Each row is where one point has got to under a steady rotation. How many steps took it there?
The counts run from 0 to 390.
[-28   4  28   7 -11  19 -16  26  10  17   3  15   2  26   6  -7   1  -5
  36  -5   0   2 -17  14   1  -5 -24  15   0   2  -8 -16  -3 -15 -18  -1
  -1  -1  -9  -2 -22   3  -5  12  25 -15   4  15 -13   6  18  17   2 -20
  14 -16 -28   8  17  27 -21  15  13 -10  18  25  11  -2 -17  17 -18  -1
   6 -13   7   6  -4 -14  -8  -9  25  -2  -5 -14 -23  10   7  -1]  167
[ -2   1  12  -7  -8  -6   8   9 -11 -12   6   0 -18  24 -12  34   1 -22
 -16   1   1 -12 -25  14  28 -12  13  10   4  -6  -1 -21 -10 -18   1  -2
   2  22  11 -21  -5  -3  28 -12   7 -41  -1   0  -2 -19  -1  23   5 -10
 -31  -3  -3 -10 -15  22  12  13 -19  -3   1  19  -4  18  -7  13 -14  -1
  11  22  -3   0   0  -7 -13  11   1 -35  -4   6  -7   1 -24  -5]  359
[  6   3  11  13   4  28  10   0 -12 -31   9  -1  -4  15  -7  27  17 -12
  20 -10  -2  -6 -27  33  17  -8   8  14   5  18  16 -15  -6 -22   1  -3
  -7  25  20 -10 -27   0  23   6  19 -18 -10   9 -14  -8  -1  10  -2  -8
 -11 -19  -6  -9  -8  11  16  -1 -12 -25  13  22  16  21   1  19   1  -6
   2  11  11  -6   6 -24  -8  -2   4 -16   2 -15 -22   8 -14  -5]  376
[-25  21   4  -3 -27  19  16 -15  -2 -20 -22 -16   1  -1 -19   3  25   6
  26  23  -2  10  -6   4  -9  11 -29  38  -1  11   5 -19   0  -7  -8  -8
   0  -8   6  -2 -32  -3  12   4  10 -19  -2   4   6  12 -16  16  -7  -7
  10 -22 -13  14  25  13  -8  17 -18 -33   9  19   0 -21   2  13 -10 -13
  -9  -1  -5   5   0 -14 -15   0   9 -13  24  -6 -10   3  -7   8]  91
[-19  23  11 -13 -30  -1   7 -20 -28 -14 -22  -4 -15  16  -7   8  26   7
   4  18  10  -3 -17  -5 -22   4   2  34 -11 -15 -10 -14  13  -7   5  -9
   1 -14  11  25 -13  -6  18  -7  -3 -16  -5 -10   5  13  12  13   8 -13
 -12 -26 -13   8   4   6  10  24 -20 -15  -4  25 -13 -21 -13  15 -11   0
  -6  -4   6  24   8  -7 -12  -5  13  -9  14  -2  16  24 -12  11]  107
[-10   7  -9  -5 -28  -7   6 -17  13 -14 -21  14  10  20  -1  -6  18  15
  -4   7  12  -8  -5 -12  -8   2 -24   1   3 -17  -7 -23 -16  -1   8  -3
   4   8  -2  -8  15   2   3  -1  10 -34  35 -16  20   7 -13  28   9 -34
 -23 -27   0  14   3 -15 -10  16 -18  15 -10  -6   2  22   2 -15 -24 -19
 -16 -25 -12   5  -5   8 -20   1  14   6  -5  23  -7  -2  -3 -12]  45
[ -5 -10  -5  -5  -8  19 -35   3  -1 -20  -2   4  -4  19  -4  16  14  -5
  20   9 -33 -12 -30  36  18  -9  24  13  -5  34  -6 -18  -2  -7  -8  -9
  -7  24  11 -10 -14 -11  22  10   4  -3 -12   3  -2   6   7  -6  14  -9
 -16  12 -21  -8 -19  -1   6  22  -8 -10  17  24  16   0  -9  22   3  -1
  -4  -5  -7   1  13 -25 -14  -6   8 -11  -2  -2 -29  -7   6  17]  230
[  5   9  11  10   3  17   8  -2 -12 -22  18   5  -1  31   2  17  27   5
  21 -19   5  10 -27   8  -2 -23   6  21 -13   2 -13   0  10 -18   6   3
 -13  28  18  12 -22  -1  22   3  14 -32  -1   1 -14  14   4   5  -4 -16
 -24 -24 -11 -12   3   8   8  21 -15 -25   6  19  -3  12 -15  22 -15   0
   8  -7   6   3  17 -19 -13 -16   8 -15  12  -1  10  24  -7  -3]  101
[-18 -18   9  -2  -5   4 -20  15  14 -14  -5 -10 -16  15  -6  26  -1 -17
   2   8 -22  -2 -31  14  19   5 -10   9  15  13   1 -41 -13  -6 -31 -11
   7  18  -1 -33 -15  -6  22  -1  28 -14   2  23  12 -12  -5  17   4  -6
  -1  13  -6 -11 -25   5   0  21   3  -3  18  18   0  19   2   8  -4   0
 -11  14  -8  -8 -12  -5  -3  11   8 -15  -5   1 -24 -11 -15  -9]  215
[-23  21   6  -8 -21  -1   1  -8 -14   1 -12  13  -8  23 -11   5  33  30
   0  18   9  13  -6   1  -3  -3  12  24  -8  -5 -12 -44   2  -2 -21  -3
  -1  -2   4   9  -3  11  23  17  -8 -22  26  -1   3   9  14  19  -5 -10
   1 -23  -4  13  -5   4  18  18 -29   9 -14  25  -6 -14 -12  21 -15  -3
 -24   2   0  20  -5  11 -20  -2   5  -7  22 -11  -4   4 -11   3]  332
[-25  15  19   8 -25  18  -9  -7   0  -9 -20  11  12  24  -2 -14  23  27
  29   9  11   6 -16  -1 -17   3 -22  10  10   1   2 -34 -10  -1 -17  -2
  -3  -2  -5  12 -11  10   8  17   8   7  19  -2   0  15  14  18  -3 -15
  16 -22 -11  16   4  -6  -1  13  -2  -5   1  17  18   1   3   1  -3 -18
 -21 -18  17  15 -10  -3 -14 -13  24  26   8 -21 -24  11  14  -1]  172
[-13   3  32  -6 -10   9   3  -6 -30 -26  -2  -3 -13  16   5  29 -13  -7
   9  -6   4  19 -17  -8   0 -14 -28  37  -2  -5   8 -10 -24  24  -2   0
   7   7  -6  -2  -3   3  17  -5   7 -25  10  12  -7   3   7  16   0 -12
 -20 -13  -4 -22  -9  22   8  36   9 -18   6  -6  -9  28   5  11 -23  21
   7   8   0  -6   6 -10 -15  -3  16 -19  17  15  18  12  -8 -13]  115
[  1  -6 -10   2   6  21   5   2  18 -10 -11   6  11  11  -4  18  15  -3
  16   8 -16 -10 -24  31  27   9 -18  25   2  31  17 -24  -7 -16  -6 -13
  -3  15  10 -28 -16  -4   9  19  26 -29  16  14   3 -12  -3   4  14 -14
  -6 -25   3  10  -2   6  -1   7 -23  -3   5  20   7  15 -11  11 -19  -8
 -11  -1 -19  -7  -1 -14 -14   9   7 -18 -15   5 -26 -11  -9  -2]  70
[-34   9  14 -13 -31 -17 -15  -2  10   7 -26   4  -3  23 -10  -7   8  10
  -7  21   2  -2 -20 -21 -15   5 -27  11  -3 -19 -17 -41  -8   3 -25  -4
   4  -9 -21  -3   1  -4  16   7  12  -6  11  -1  14   7  19  22  14 -14
   4  -3 -19  15  -9  -2 -11  28  -3  10  -3   9  -5 -11  -7  -8 -18 -12
 -22 -14  -2  23 -15   8 -20  -3  22  17   6   1  -1   9  -6   4]  188
[ -5  -1  25   5 -12  22  -7   4 -16 -13 -12  20  12  24  14  12  -8 -17
  24   0  -2 -23 -18  30  11  -3 -17   9  17  10  25   3 -27  -9  16  -8
   1   8   3  -5   3  -4  -9   1  15  -6   5   4 -14 -11  17  12  18 -25
 -18 -14  -7   4  -5  16  -4  10  13  -2   5   7  30  31   3   5  -8  -4
  16 -14  13  -6   7 -33  -9  -4  23   4 -25   6 -30  -1  17  -2]  147
[-13   5   2 -17 -44 -14 -24  -9  -2 -23 -26   1 -19   9 -18   9   5 -15
 -15  24  -9 -37 -17  11  -3   2   9   1  13 -17  -4 -30 -16  -5   0  -8
   2  -3   1 -15  13  -8  20 -20  -8  -5  -7 -20  15  -4   3  32  26 -17
 -21   7 -17   4 -19  -9   4  16  -8   9   1   7   4   2   2  -8  -1 -21
 -11  -6  -5  13  -7   6 -23   2  19   2  -3  10 -19  -6  -4   7]  207
[-44  14  -4 -16 -33   2 -10  -5  -6  18 -17  -2  -4  20  13 -16  25   4
  19  25  -4  -2   4  21  -1  20  16   8   8  19 -24 -18   8 -25 -10  -9
   6   3  -6   5  -7  -6   7  10  10  -3   0   4  17  15  -2  -3   5 -17
  10 -15 -35  17  20  17  -5  17  -3  -5  27  20  24 -19  -4  19  -4  15
  -9  -8  -3   8   7 -11  -1   6  -3 -12  -8  -3 -22  -5  12  15]  9
[-13  -6  -2   2   3  19   6   1  -1   2   1   5  11  23  23   8   8  -1
  18  -4  -4   7  -7  28  25   5  -3   4  22  27   1 -15 -21 -18  -7  -3
   1  26  -4 -21  -1   6   5  12  31 -20  24  22   4  -8 -11  -2  -4 -24
  -6 -24 -11   0   2  14   3   8   5  -1  22   3  29  38   8  11 -16  17
  -4   1  -5 -19   7 -14  -2  15  -2 -20 -19   3 -24 -13   6 -16]  295
[-26  24  15  -9 -40   4   7  -8 -20 -24 -23 -12  -1   9 -19   2   5 -16
   7  25   4 -14 -10   8  -7   2  -6  16   3   0   2   0  -1 -15  15  -3
   0   2   2   9 -23 -11  18 -13  -8 -10 -22 -22  -4   6 -11  14  14  -9
 -12   4 -28   6  17  28  -7  16 -12 -32  12  14  19 -19  -2   4  -1 -14
  14  -2   6   8  12 -30 -19  -2   9 -12  14   0  -8  13   0  23]  385
[  4  11   2  -8 -15  -6   8 -15 -15 -31 -11   7   4  16 -16  22   7  -2
 -18   9   7 -15 -17  12  16 -14  10   9   6   1  13 -25 -30  -1  11   3
  -7  27   7 -18   9  -1  38   1 -14 -19  10 -22  -3 -12  -2  17  12 -12
 -38  -1   1  -6 -19   8  16  10 -21   5 -12  -7   6  32  10  -4  -7 -11
   1   6  -4   3   2  -9 -35   8   0 -13  12   3  -6   1  -9  -2]  355
[-24  21  -6 -10 -37  -2  -8 -16  -7  -1 -18  19   8  26   6 -17  33  32
   9  16  11  -2   3   0 -14  -4  13   2  -5  -4 -24 -21   2  -6   6   1
  -2   5  -2  14  12   6   9  15 -11 -13  25 -23  11  27   6   9   4 -27
 -11 -24 -20  17   9  -8  -1  17 -18  16  -2   7  13  -5  -8   8 -13  -6
 -15 -29  -5  17  11   0 -22  -9   6  10   6   2  -8   1  19   7]  28
[-15   3  23 -13  -7   0   4   2 -33   8  -9  -4 -17  22  15  21  -6 -21
  -4   4   5  -9 -17  20  14  -1   6  20  15   9  -1 -19 -16 -20  -7  -2
  -3   6  -7 -15  -3  -1  28  -1  15  -6  -8  21 -10 -16  23   3  13  -9
 -12 -25 -17 -10 -20  29  22  16   8  -7  13  14  11  23   1  11 -16  27
   1  25  10   2   4  -8  -7  13  -2 -27 -14   0   1  10 -14  -9]  134
[-18  10   1  -4 -32   8  18 -16   0 -29 -36 -16  -2  -4 -20  11   7 -18
   3  28  -1 -22 -13  10   1  23 -33  22  14   0  24 -18 -13 -16  10 -12
   5 -13   5 -18 -15  -6   7 -14  13 -20  -4  -4  13 -17 -13  26  17 -12
  -2 -19  -5  16   4   8  -5   7 -17 -18   4  12   5  -1   8  -5  -9 -20
  -4   4  -1   7  -8 -12 -16  13  12 -11  -4   8 -17   0 -17   5]  367
[ -2   2  22 -17 -20   2  -7 -15 -41 -15 -21  12  -7  17  14  23  -4 -13
  -4  10   1 -23 -17  17   6 -14   6  23  11   2  13  -5 -25   3  18  -6
   0   5  -5  -3  14  -3  15  -3  -8  -2  -1  -5 -10 -13  29   4  27 -17
 -36 -15  -8  -5 -25  14  19  21   2   4  -2  -1  11  30   4   6 -12  10
   4   2   9   9  16 -15 -23   1  11 -10 -11  16   2  10   2   4]  130
[-18   6  16  -8 -33   0 -14   1   7 -21 -15   4  -4   8 -15  -2  -5  -1
   5   2   9   0 -10  -8 -12  -9 -30  14  14 -21 -11 -38 -33  16 -12   4
  -1  -5 -18 -19   8  12  17  -7   0  -6  10   0   2   5   7  44   2 -24
  -7  -8 -22  -7  -5  -1 -11  18  13   0   7 -18  -1  21  10 -11 -14 -17
 -14 -15  -2   9  -8  15 -29  -2  19   9  18   9 -12  -1   3 -14]  192
[-22   1   7 -14  -9  -8  -9  12  -2  17  12  14  -5  36   8  10   6  18
  -2  -4   0  26 -10  -2  17 -18   6  12  -5   4 -29 -31 -14  10 -23   6
   9  26 -18 -12   9   5  22  23   4 -32  28  10   3  13   9  11  -9 -21
 -15  -5 -15  -8  -2  18   3  32  -3  14   2   4  -1  15  -8  16 -27  22
 -10  -4 -11   5   4   3 -21   0  -1 -16   8   7   3  -7   0 -10]  36
[-19 -13   5   0  -4   7 -14  12  18 -13  -2 -16 -16  14  -8  23   8 -19
   4   3 -17  -1 -29  12  16  11 -13   5  13   9   1 -40  -7 -14 -28 -13
  10  18   3 -31 -16  -5  21  -4  34 -16  -2  23  16 -13  -8  24  -2  -6
   6   3 -13  -4 -19  -1   1  17   4 -11  23  18   3  16   7   6  -2  -2
 -16  13  -1 -10 -15  -2   0  12   6 -15  -3  -3 -25 -10 -18 -10]  216
[-20  12  -4   8 -23  16  13 -11  -4  -1  -9   4  -2  22  13   0  38   4
  13  10   9  -8   0  23   5  17  17 -13  23   6  -1 -18   6 -39   2  -9
   7   9  19   7  -5   2  -3  -1  23 -19  19  -2  15   3 -17  12  -8 -21
   1 -35  -5  19  11  -3  13  -3 -13   0  12  29  29  14   7  11  -1   0
  -4   3  14  -4  -3  -9   7   5  -1  -8 -19  -9 -35  -3   5  -6]  300
[-38   6  -3  -5 -32  -4  -3 -17   0 -26 -17 -21   4  19 -15  -1  19   9
   9  20 -11   8 -15  -9  -6  12  -9   2   9  11  -9 -16   4  -2 -11  -3
  10  24  -6   6 -21 -13  21  -1  14  -6  -5 -12  22  23 -38  -2  -4  -4
  -1  25 -24  -2   5   4 -11  36  -5 -26  17   8  16 -12  16  -2   9  -6
  -7  -3   2  -6   1 -26  -7  -1   5   4  18   2 -11   1   4  14]  238
[  9  -2  14  12   1  32   4  -2 -13 -36   5   3  -2  15  -9  30  13 -11
  25  -6  -8  -8 -31  33  21  -8   2  18   8  24  21 -14 -14 -15   4  -7
  -6  24  18 -13 -20   3  22   4  12 -20  -6   7 -14 -13  -2  13   1  -4
 -15 -12   2 -10 -10  11  13   2  -9 -22  11  17  15  26   3  18   2  -8
   9  11   8 -10   6 -23 -12  -1   7 -16   1 -11 -25   6  -7  -5]  375
[-20  17 -10  -3 -28   7  -4  -9   3   5  -5  17   2  27  10 -22  43  25
  18   4  14   0   1   6 -17  -1  14   2  -4  -6 -33 -20  14 -21  -1   1
  -7   5   5  17   3   2   2  12   7 -16  19 -15  10  29   1  12   0 -27
  -1 -39 -21  21  17 -10  -4  10 -12   4  11  13  10  -9 -13  10 -13  -2
 -15 -26  -2  15   9   6 -11  -7   6   2  -2  -2 -13   9  13   1]  26
[-31   3   3  -4 -20  -8   5   5   9  10   0  -2 -11  30   5  12  21  17
  -3   2  10  17  -8 -12  -1   3 -12   4   3 -23 -17 -37   2  -6 -25  -7
  13   9  -3  -2   1   4   7  -1  25 -42  33  13  22   9 -11  28 -14 -20
   1 -24  -3   3   3  -1   1  24 -10   9   0  17 -15   8  -7   9 -25   9
 -14   0  -4   2 -14  21  -3   5   7 -13   0   1   0   0 -16 -17]  40
[ -5   2  15   2 -10   1   3  13   9  -8  15  15  -8  23  -5  24  -6  -5
   0  -9   6   6 -19  -4   9 -18 -23  20  -7 -23  -5 -15 -17   3  -2  -2
   9  11   2 -15  -2   4   6  -4  15 -55  24   8   1  -1  -2  39  -2 -26
 -25 -15   0  -5   6  19 -13  21  -8   6  -4   6 -19  23 -16   9 -33  -3
   9  -4 -12  -3  -3   1 -16  -2  15 -18   3  19   1   0 -15 -22]  342
[-17   7  -1   9 -21  14  -7  -1   8   7   9  14  -5  28  16 -11  40  21
  25  -7   7   6  -4   9 -10   1  11  -2  -1  -9 -24 -16  16 -23  -5  -5
   2   5  11  21  -6   5  -5   6  21 -26  26   2   8  24  -2  16 -15 -30
   4 -38 -17  16  18  -9   4  13  -9   5  10  27   8  -1 -16  22 -13   0
 -11 -22   6   6   0   5   1 -13  14   4  -7  -8 -16   9  11  -6]  24
